In the rows, zero is written as 128.
Families of rows that turns and mirrors carry onto each other, the same ones carrying the whole set onto itself: the rest of each named row's family, in list order:
4 families of 8 rows:
J_923: [144 158 137 125 125 139 146 127 126 187 127 129]
J_599: [107 137  95 120 146 173 144 129  93 136  94 157]
J_620: [ 93 145  99 116 155 146 131 142  71 145 136 135]
J_572: [142 153 137 125 155 123 163 134 141 172 112 127]
J_145: [110 128 113  95 167 152 147 135  71 139 134 139]
J_579: [101 135 105  88 144 160 146 146  80 133 124 155]
J_687: [121 148 131 120 110 137 182 134 136 157 102 137]
J_865: [133 162 147 118 138 130 156 130 121 188 137 127]
J_305: [101 137 111 117 179 159 155 124  79 141 113 142]
J_38: [151 129 126 122 115 121 158 124 129 159 129 127]
J_699: [132 164 133 117 113 141 149 136 131 184 124 139]
J_651: [101 136  96 116 175 138 137 150  82 143 105 121]
J_272: [103 138  85 115 149 149 131 157  94 139  91 132]
J_286: [ 91 143  93 108 161 141 138 159  89 140 101 132]
J_871: [132 120 103 109 156 160 134 125  73 138 123 135]
J_576: [121 168 144 110 126 133 159 140 127 184 131 140]
J_940: [114 131  88 124 162 146 128 146  88 142  95 120]
J_838: [140 137 130 135 121 137 174 119 131 161 104 123]
J_672: [ 92 148  93 113 140 152 128 146  78 143 127 144]
J_242: [136 134 138 115 137 111 168 126 121 160 142 123]
J_808: [109 151 144 115 134 126 193 133 127 159 117 129]
J_61: [133 141 124 109 102 123 164 137 135 154 125 142]
J_509: [121 144 136 101 122 112 174 140 128 155 138 137]
J_964: [127 162 139 114 151 122 170 143 142 169 112 135]
J_728: [119 130 100 129 165 168 143 117  83 142 102 141]
J_300: [123 126  95 102 132 168 132 137  86 133 114 151]
J_328: [130 161 132 116 135 128 165 144 150 168 102 141]
J_810: [130 138 142 130 144 126 184 119 123 164 118 116]
J_348: [146 155 129 125 138 129 159 135 147 168 101 133]
J_396: [ 88 143 107 109 160 164 156 136  89 137 105 159]
J_438: [108 138  93 127 151 150 123 133  72 146 130 129]
J_870: [106 141  88 124 135 156 120 140  79 142 124 140]

The rest of the family of J_509: J_599, J_305, J_38, J_242, J_61, J_728, J_396
The rest of the family of J_348: J_620, J_572, J_672, J_964, J_328, J_438, J_870
The rest of the family of J_576: J_923, J_865, J_699, J_651, J_272, J_286, J_940

Families of rows that turns and mirrors carry onto each other, the same ones carrying the whole set onto itself: the rest of each named row's family, in list order:
6 families of 5 rows:
J_640: [119 123  98 129 108 123 142 118 129 138 136 125 125 171 120 125 118 144
 142  87 160 136 122 117 134]
J_589: [141 133  97  81 126 151 146 121 116 104 142 179 122 111 113  89  99 125
 133 131 128 143 136 143 129]
J_568: [113 109 112 127 116 146 127  97 102 135 131 157 130 123 132 110 118 152
 125  74 137 124 154 112 130]
J_710: [154 122 102 129 136 130 129 147 141  98 110 133 139 100  92 107 140 157
 101 138 128 137 137 134 126]
J_580: [126 112 101 104 113 148 151 123 121 102 148 164 116 121 125 109  90 158
 132 118 147 158 157 147 134]
J_142: [149 118 100 162 144 154 134 133 122 123 123 117 133 161  96 131 117 136
 136 156 123 146 146 139 148]
J_586: [122  91 105 146 122 112 126 112  77 136 136 128 116 124 124 122 117 150
 130 109 116 137 126 108 131]
J_227: [128 158 134 119 143 132 130 148 141 126 123 141 145 105 134 101 137 131
  93 132 130 128 148 155 105]
J_170: [ 94  88 122 128 104 117 148 106 130 149 156 138 125 135 128 121 111 136
 130  93 110 127 152 122 138]
J_843: [146 132  96 126 120 127 139 156 161 119 122 110 138 147  95 124 131 137
 132 130 150 138 100 139 134]
J_540: [149 109  91 113 127 144 123 113 109 113 111 156 134 108  92  94 133 144
 124 105 119 117 122 105 136]
J_320: [148 111  96 128 138 108 123 129  85 124 122 131 123 107 102 106 131 126
 124 140  96 128 102 113 129]
J_42: [124 122 113  87 116 172 140 134 128 118 146 165 130 103 131 104  89 125
 140 121 130 140 129 157 137]
J_670: [122 131 126 118 133  95 156 142 157 129 144 131 134 119 117 107 136 116
 102 149 100 134 149 149 116]
J_934: [136 115 105  99 117 162 145 146 140  99 141 154 126 102 115 111  92 148
 133 139 139 154 137 160 137]
J_781: [128 168 119 119 128 109 148 141 147 138 134 125 134 161 128 114 134 120
 119 122 152 136 122 147 109]
J_452: [114 139 139 139 141 108 129 143 101 149 138 123 131 114 154 119 125 121
 105 138 111 137 130 147 107]
J_752: [127 128 122 151 140 180 127 137 122 150 131 121 142 153 123 133 110 108
 146 142 116 132 135 154 146]
J_659: [140  94  99 120 120 108 150 139 156 113 132 125 131 113  80 113 131 136
 123 145  96 131 128 130 142]
J_981: [136 116 119 146 139 109 125 160 116 121 126 108 132 101 116 126 130 139
 109 159 110 142 113 146 124]
J_556: [101 126 142 126 121 165 121 134 132 145 131 139 148 106 151 118 118 133
 116  94 136 120 143 148 127]
J_583: [129  94  96 105 114 112 148 101 121 135 140 150 124 128  93 101 125 121
 137 111  91 115 128 104 140]
J_194: [128 129 109 158 140 148 139 107  99 144 136 132 124 177 123 129 112 128
 139 129 128 145 163 131 137]
J_830: [ 94 116 144 114 117 133 143 138 154 155 152 131 141 115 138 121 118 105
 123 117 100 117 135 150 131]
J_271: [128 142 111  93 127 139 153 127 124 107 148 172 119 120 135  98  97 137
 119 132 141 154 158 156 117]
J_750: [114 142 121 114 112 151 132 140 145 154 135 122 142 153 133 123 119 110
 145  97 147 118  98 142 128]
J_533: [103 106 134 137 123 136 117 131  89 158 140 122 132 111 151 127 112 122
 132 107 109 123 113 135 133]
J_725: [143 158 114 143 157 143 139 123 112 139 128 134 134 164 119 113 123 103
 128 157 111 137 150 143 123]
J_697: [147 140  85 105 122 120 140 120 127 128 122 139 130 158  94 104 132 119
 142 109 138 121  95 112 129]
J_793: [145 130 100 135 146 168 131 113  98 142 124 139 132 160 102 113 116 101
 152 139 105 124 126 123 145]

The rest of the family of J_659: J_170, J_670, J_583, J_830
The rest of the family of J_42: J_589, J_580, J_934, J_271
The rest of the family of J_710: J_568, J_227, J_540, J_556
The rest of the family of J_750: J_640, J_843, J_781, J_697
The rest of the family of J_452: J_586, J_320, J_981, J_533

Families of rows that turns and mirrors carry onto each other, the same ones carrying the whole set onto itself: the rest of each named row's family, in list order:
5 families of 6 rows:
J_848: [155 153 125 111 148 117  92 142  99 133 128 130 142 125 119 106 131 113
 109 113 107 150 139 134 134 148]
J_882: [111 119  97 147 123 142 127 143 143 130 166 122 134 125 119 138 146 114
 136 166 123 129 134 115 128 108]
J_873: [149 129 128 115 144 118  88 150 129 125 118 125 116 117 122 121 120  88
 114 127 127 147 133 159 142 155]
J_864: [149 128 156 149 128 143 135 128 120 131 116 123 120 102 128 117 134 166
 131 125 109 139 144 125  83 114]
J_99: [123 141 129 149 154 119 102 118 122 148  94 116 144 135 121 127 155 115
 144 126 120  86 127 131 148 131]
J_112: [124 114 105 130 136 153 120 130 154 130 145 134 130 141 113 127 113 128
 136 176 120 131 125 113 134 104]
J_465: [143 132 120 143 144 132 107 119 119 149 103 101 154 128 142 132 144  98
 150 130 115  93 117 127 155 156]
J_116: [124 121 145 153 138 122 146 128 114 123 124 109  98  80 124 137 138 146
 116 120 118 124 142 135 104 140]
J_668: [142 123 128 137  81 128 145 133 123 122  98  89 144 129 135 134 126 134
 146 104 128 131 141 160 104 123]
J_771: [149 129 146 149 118 138 136 125 110 113 109 106 129  93 130 116 111 147
 128 124 123 126 133 109  82 136]
J_571: [116 125 116 133 121 123 122 146 140 126 162 149 117 134 126 150 124 114
 131 172 132 116 118 119 128 109]
J_721: [137 120 134 119  95 126 162 135 148 120 110 133 147 135 113 140 126 133
 137  93 109 124 124 165 106 131]
J_903: [106 136 137 123  96 111 145 126 114  99 117 120 140 146 134 140 127 131
 134  88 121 114 131 151 108 135]
J_989: [143 129 125 131  80 105 145 120 133 119 109 113 149 142 111 139 130 148
 150  99 124 130 122 158 113 122]
J_707: [145  87 134 124 114 110 111 103 152 128 160 144 112 129 135 138 123 126
 127 115 149 127 134 129 161 128]
J_363: [124 131 121 146 158 129 109 109 121 134 113 134 157 130 135 148 165 104
 133 115 123  84 132 140 121 152]
J_105: [155  99 125 116 121 152 106 109 151 133 143 136 123 151 125 132 120 141
 133 120 145 141 137 124 162 103]
J_404: [153  91 135 112 118 147 121 113 140 127 161 147 130 135 163 145 129 130
 127  97 121 146 126 122 142 136]
J_67: [134 121 139 133  95 129 156 116 134 118 104 114 154 149 133 117 144 153
 152 113 117 132 142 152  99 122]
J_301: [140 134 118 140 151 125 105 115 130 130 100 126 140 132 121 160 137 102
 138 123 151  92  93 133 133 144]
J_824: [123 106 103 128 135 136 149 134 131 136 151 133 138 128 139 160 136 127
 128 168 117 145 106 128 116 116]
J_574: [139 150 144 122 152 103  83 125 106 135 115 116 133 135 121 107 126 122
 119 131 112 136 150 152 149 139]
J_641: [115 112  97 127 116 158 132 146 126 130 150 121 130 133 131 135 114 119
 132 153 118 127 127  98 137 106]
J_350: [153 140 127 118 143 105  82 141  89 145 111 110 143 125 130 126 116 110
 118 129 109 144 128 135 145 138]
J_724: [158 132 152 129 135 140 156 129 127 123 125 137 117  91 110 136 124 157
 119 126 121 128 123 130  92 139]
J_573: [152 138 147 154 117 136 134 138 130 122 131 124 109  84 111 112 129 148
 138 128 108 128 132 114  98 140]
J_805: [152 106 125 121 113 124 100  97 133 118 164 134 136 140 132 137 127 142
 122 102 152 147 138 111 151 117]
J_987: [151  93 112 119 115 145 118  94 130 131 157 107 126 135 140 147 103 143
 121 121 137 141 139 116 156 118]
J_919: [139 130 131 113 152 102 100 138  92 131 121 135 142 119 127 126 152 110
 103 124 125 147 152 158 130 149]
J_360: [141 138 101 148 153 130 121 107 130 155 107 108 158 132 118 146 162 113
 140 116 120  95 118 139 141 146]

The rest of the family of J_112: J_864, J_99, J_105, J_67, J_574
The rest of the family of J_989: J_848, J_882, J_573, J_805, J_360
The rest of the family of J_363: J_571, J_721, J_707, J_724, J_919
The rest of the family of J_668: J_465, J_771, J_641, J_350, J_987

Families of rows that turns and mirrors carry onto each other, the same ones carrying the whole set onto itself: the rest of each named row's family, in list order:
7 families of 4 rows:
J_8: [141 180 110 124 167 128 141 116 115 128]
J_863: [140 176 107 135 173 107 132 136 119 152]
J_475: [123 126 108 118 158 148 116  93 147 123]
J_110: [110 107 135 108 141 134 113  98 125 139]
J_920: [104 123 132 143 159 128 110 102 121 116]
J_948: [134 170 137 125 143 106 123 137 130 171]
J_263: [120 114 154 112 138 122 111 109 142 144]
J_236: [126 106 145 123 136 124 117 101 137 153]
J_519: [140 168 100 140 178 106 121 140 127 142]
J_430: [123 110 102 124 149 118 113  81 141 138]
J_772: [116 106 147 108 145 116 112 109 121 132]
J_788: [151 163 105 112 143  89 136 115 114 157]
J_855: [145 170 122 119 157  96 141 131 107 155]
J_253: [130 102 138 132 154 108 103  98 134 131]
J_783: [113 112 119 123 157 147 101 105 137 135]
J_959: [144 160 120 110 147  88 144 127 107 154]
J_814: [143 179 110 102 160 103 142 114 140 147]
J_671: [130 118 114 118 126 130 101  95 123 158]
J_490: [113 117  97 119 157 142 102 103 141 137]
J_173: [137 167 118 147 176  94 121 135 124 132]
J_155: [150 174 136 119 172 101 124 136 142 142]
J_749: [137 178 115 131 177 101 118 133 124 127]
J_743: [141 164 117 142 178 109 124 147 132 152]
J_132: [119 106 144 103 136 125 124 106 127 142]
J_618: [114 116 110 126 164 147 108 110 148 131]
J_504: [146 164 113 107 152 100 154 120 111 153]
J_254: [123 117 114 134 161 144 122  89 142 127]
J_531: [145 172 113 104 142  90 126 122 117 157]

The rest of the family of J_475: J_263, J_788, J_173
The rest of the family of J_743: J_772, J_490, J_504
The rest of the family of J_863: J_110, J_855, J_783
The rest of the family of J_671: J_8, J_920, J_948
The rest of the family of J_155: J_430, J_253, J_814

Families of rows that turns and mirrors carry onto each other, the same ones carrying the whole set onto itself: the rest of each named row's family, in list order:
8 families of 5 rows:
J_643: [125 100 131 116 147 141 124 127 141 111 133 126 137 151 126 132 142  89
 137 130 162 107 100 137]
J_811: [119 140 166 108 103 128 137 124  91 119 133 115 140 142 138 134 124 140
 143 117  90 145 119 132]
J_14: [118 119 105 113 137 139 148 126 113 156 139 106 110 129  94 113 136 134
 117 136 125 103 135 102]
J_553: [136 136 121 140 119 137 101 118 125 120  94 164 143 146 114 134  98 143
 130 139 154 123 129 142]
J_184: [129 102 139 137 122 131 113 138 133  83  80 143 113 135 118 129 123 144
 128 138 142 116 130 131]
J_206: [110  93 127 101 132 127 128 111 124 130 128 134 141 133 131 123 149  98
 114 138 165 111 108 143]
J_390: [114 127 119 101 152 136 132 138 102 143 144 108  91 124 122 127 116 141
 116 156 117 123 134 102]
J_385: [131 126 125 112 124 137 125 123 131 123 145 138 146 126 140 134 128  84
 129 154 164 120  95 135]
J_912: [147 107 134 132 149 109 115  90 140 127 139 132 119 151 149 145 117 149
 123 105 143 150 136 103]
J_869: [124 143 171 134  96 132 127 145 104 139 135 125 144 107 143 122 117 126
 138 127  98 138 134 140]
J_182: [110 123 143 151 133 120 119  89 142 124 111 119 132 131 145 166 121 136
 133 120 129 158 138  91]
J_34: [106 128 125 115 126 149 130 117 130 125 140 121 132 136 133 127 161 119
 133 147 175 113  98 134]
J_820: [141 117 148 143 142 117 132  99 130 122 131 105 141 147 132 152 133 135
 135  89 122 152 145  91]
J_866: [121 125 136 115 136 141 122 135 158 124 142 117 124 139 139 128 148 105
 127 156 166 113  97 127]
J_440: [153 120 148 136 135 106 123 105 121 114 131 141 133 129 148 145 124 153
 111  99 147 155 143  94]
J_704: [135 113 134 138 108 132 106 129 147 114  67 136 133 127 120 124 129 148
 129 139 140 120 127 138]
J_411: [145 117 149 149 132 108 118 112 142 119 144 123 142 133 153 155 126 133
 117 117 146 163 146  91]
J_326: [121 127 126 115 138 106 126 117 126 115 142 137 124 127 128 127 124  80
 126 150 159 107  98 124]
J_377: [121 116 121 128 130 116 140 127 112 152 131  97  94 125 116  90 119 144
 120 131 122 127 154 122]
J_681: [116 125 166 122 126 154 131 148 101 143 145 116 134 129 134 133 113 121
 134 110  82 130 116 133]
J_666: [126 152 163 112 107 145 128 133 114 141 131 111 144 135 147 137 110 132
 136 127  87 151 112 129]
J_261: [114 123 124 137 147 130 139 144 107 150 137 106 115 130 101 125 139 137
 103 131 100 120 164 132]
J_65: [152 122 127 133 113 131 109 127 133 116  95 167 129 130 113 127 114 155
 128 141 145 114 151 134]
J_669: [115 115 116 122 142 130 146 129 125 122 144 116 147 123 118 146 149  84
 108 132 141 113  95 120]
J_403: [122 139 173 136 107 146 131 150 121 133 143 126 144 121 148 124 106 145
 147 108 115 137 102 121]
J_413: [128 135 179 123 119 133 135 130  95 127 150 130 126 113 143 136 129 136
 118 103  89 125 117 126]
J_391: [108 119 117 123 113 110 138 132  96 156 137 108 115 121 111  99 127 131
  96 144 125 128 142 122]
J_686: [139 128 118 128 112 136 120 123 128 119  82 148 133 134 107 114  91 142
 151 133 139 112 119 136]
J_623: [136 129 119  88 135 130 139 130 114 153 137 108  97 124 121 110 135 149
 109 148 118 119 137 111]
J_806: [143 124 149 140 133 100 118  92 151 115 114 113 122 137 144 157 127 133
 125 117 115 154 137  93]
J_615: [125 142 172 129 136 140 143 156 112 124 134 125 165 115 137 147 131 129
 144 100 108 133 130 123]
J_442: [132 126 108 121 124 108 135 122 109 146 150 108 101 125 109 116 123 124
 100 157 118 124 149 109]
J_901: [108 141 120 124 133 146 152 143 114 146 143 100 109 135 102 114 111 122
 110 151 129 122 146 104]
J_22: [132 129 122 125 139 143 131 133 131 112  88 158 143 138  98 139 117 120
 139 131 129 102 140 150]
J_826: [131 106 132 150 128 145 105 127 139 120  80 153 139 131 106 143 114 151
 136 117 128 109 130 121]
J_621: [110 152 181 144 116 135 133 150 114 138 152 127 132 121 148 125 108 127
 131 119 113 145 135 126]
J_410: [138 105 126 137 154 118 123 111 137 123 128 139 151 151 123 171 135 147
 105 108 133 144 145 100]
J_748: [112 110 128 127 127 118 126 114 140 127 155 120 124 135 138 127 127  90
 123 139 146 116  76 126]
J_868: [136 124 141 147 143 126 110  99 118 130 115 108 155 145 140 153 119 142
 126 107 143 165 153 109]
J_703: [132 125 143 142 128 120 107 133 142  98  97 160 133 138 103 145 109 141
 139 139 139  96 126 111]

The rest of the family of J_403: J_912, J_377, J_686, J_748
The rest of the family of J_206: J_413, J_901, J_868, J_703
The rest of the family of J_553: J_440, J_326, J_391, J_621
The rest of the family of J_704: J_866, J_666, J_623, J_806
The rest of the family of J_669: J_261, J_615, J_22, J_410
The rest of the family of J_34: J_811, J_184, J_390, J_182
The rest of the family of J_65: J_385, J_869, J_411, J_442

Families of rows that turns and mirrors carry onto each other, the same ones carrying the whole set onto itself: the rest of each named row's family, in list order:
5 families of 8 rows:
J_135: [139 144 148 123 115 141 133 104 167 132 146  89 141]
J_189: [151 126 137 142 122 129 114 128 141  94 169 132 122]
J_45: [149 112 133 135 155 159 113 126 132 146 168  97 133]
J_468: [121 169 118 117 105 132 134 115 127 116 118 132 135]
J_857: [164 137 103 153 137 140 162 138 148 143 136 126 120]
J_113: [131 133 103 125 153 123 126 125 110 126 145 158  99]
J_818: [164 146  89 136 131 156 145 127 157 124 152 112 122]
J_941: [155 145  88 146 132 146 156 135 146 148 136 127 132]
J_288: [151 125 118 154 130 114 105 127 154 113 143 142 119]
J_550: [145 105 141 130 164 147 123 133 141 148 171 112 122]
J_35: [117 146 118 101 142 162 138 113 120 166 139 112 136]
J_626: [144 164 145 125 115 135 124 113 152 133 152  93 148]
J_298: [126 112 139 137 170 145 120 119 146 148 163 113 108]
J_520: [113 126 161 113 134 131 106 100 126 119 151 124 117]
J_229: [123 137 159 119 127 133 114 105  98 138 159 130 125]
J_807: [107 125 150 119 125 121 106 103 116 119 132 119 116]
J_708: [110 142 126 102 142 154 145 120 118 170 149 119 128]
J_549: [136 154 114 121  99 128 146 116 133 124 115 141 140]
J_130: [139 137 149 134 115 154 136 110 163 142 142  93 148]
J_942: [156 135  91 141 125 159 154 137 155 141 144 120 125]
J_373: [140 100 139 136 160 141 134 108 151 141 170 109 120]
J_88: [135 158 110 113 138 159 141 105 113 169 142 108 126]
J_944: [118 130 121 103 129 155 153 127 125 172 144 111 132]
J_282: [115 128  94 120 154 132 136 126 113 130 147 155 117]
J_734: [128 167 110 127 100 133 138 102 127 118 121 135 125]
J_422: [132 130 105 134 149 139 127 130 101 136 145 159 107]
J_437: [136 127 112 111 161 128 128 129 115 135 150 160 109]
J_389: [143 119 103 132 144 154 132 121 102 129 159 148 100]
J_933: [155 125 133 157 123 118 123 121 149 100 153 134 113]
J_342: [101 132 150 107 129 135 102  99 129 127 147 126 128]
J_51: [155 140 103 140 144 152 158 134 165 151 145 134 131]
J_517: [130 142 140 147 106 148 135 106 160 133 133  92 139]
J_562: [115 138 160 117 140 123 107  98 114 125 148 127 122]
J_676: [157 128 125 156 123 122 114 114 155  98 138 130 120]
J_397: [148 102 133 141 160 145 126 122 146 151 169 118 113]
J_836: [138 172 115 120 105 129 142 106 121 115 142 143 113]
J_168: [126 168 112 123 106 136 129 128 123 129 115 142 128]
J_57: [112 138 134 104 139 160 159 111 125 159 135 112 131]
J_714: [148 138 133 155 139 122 111 110 150  98 137 140 117]
J_276: [146 137 159 138 115 141 129 110 167 141 131  98 131]

The rest of the family of J_189: J_45, J_818, J_626, J_229, J_88, J_389, J_836
The rest of the family of J_714: J_857, J_373, J_944, J_437, J_342, J_517, J_168
The rest of the family of J_807: J_288, J_298, J_549, J_282, J_51, J_57, J_276
The rest of the family of J_422: J_135, J_550, J_35, J_942, J_734, J_933, J_562

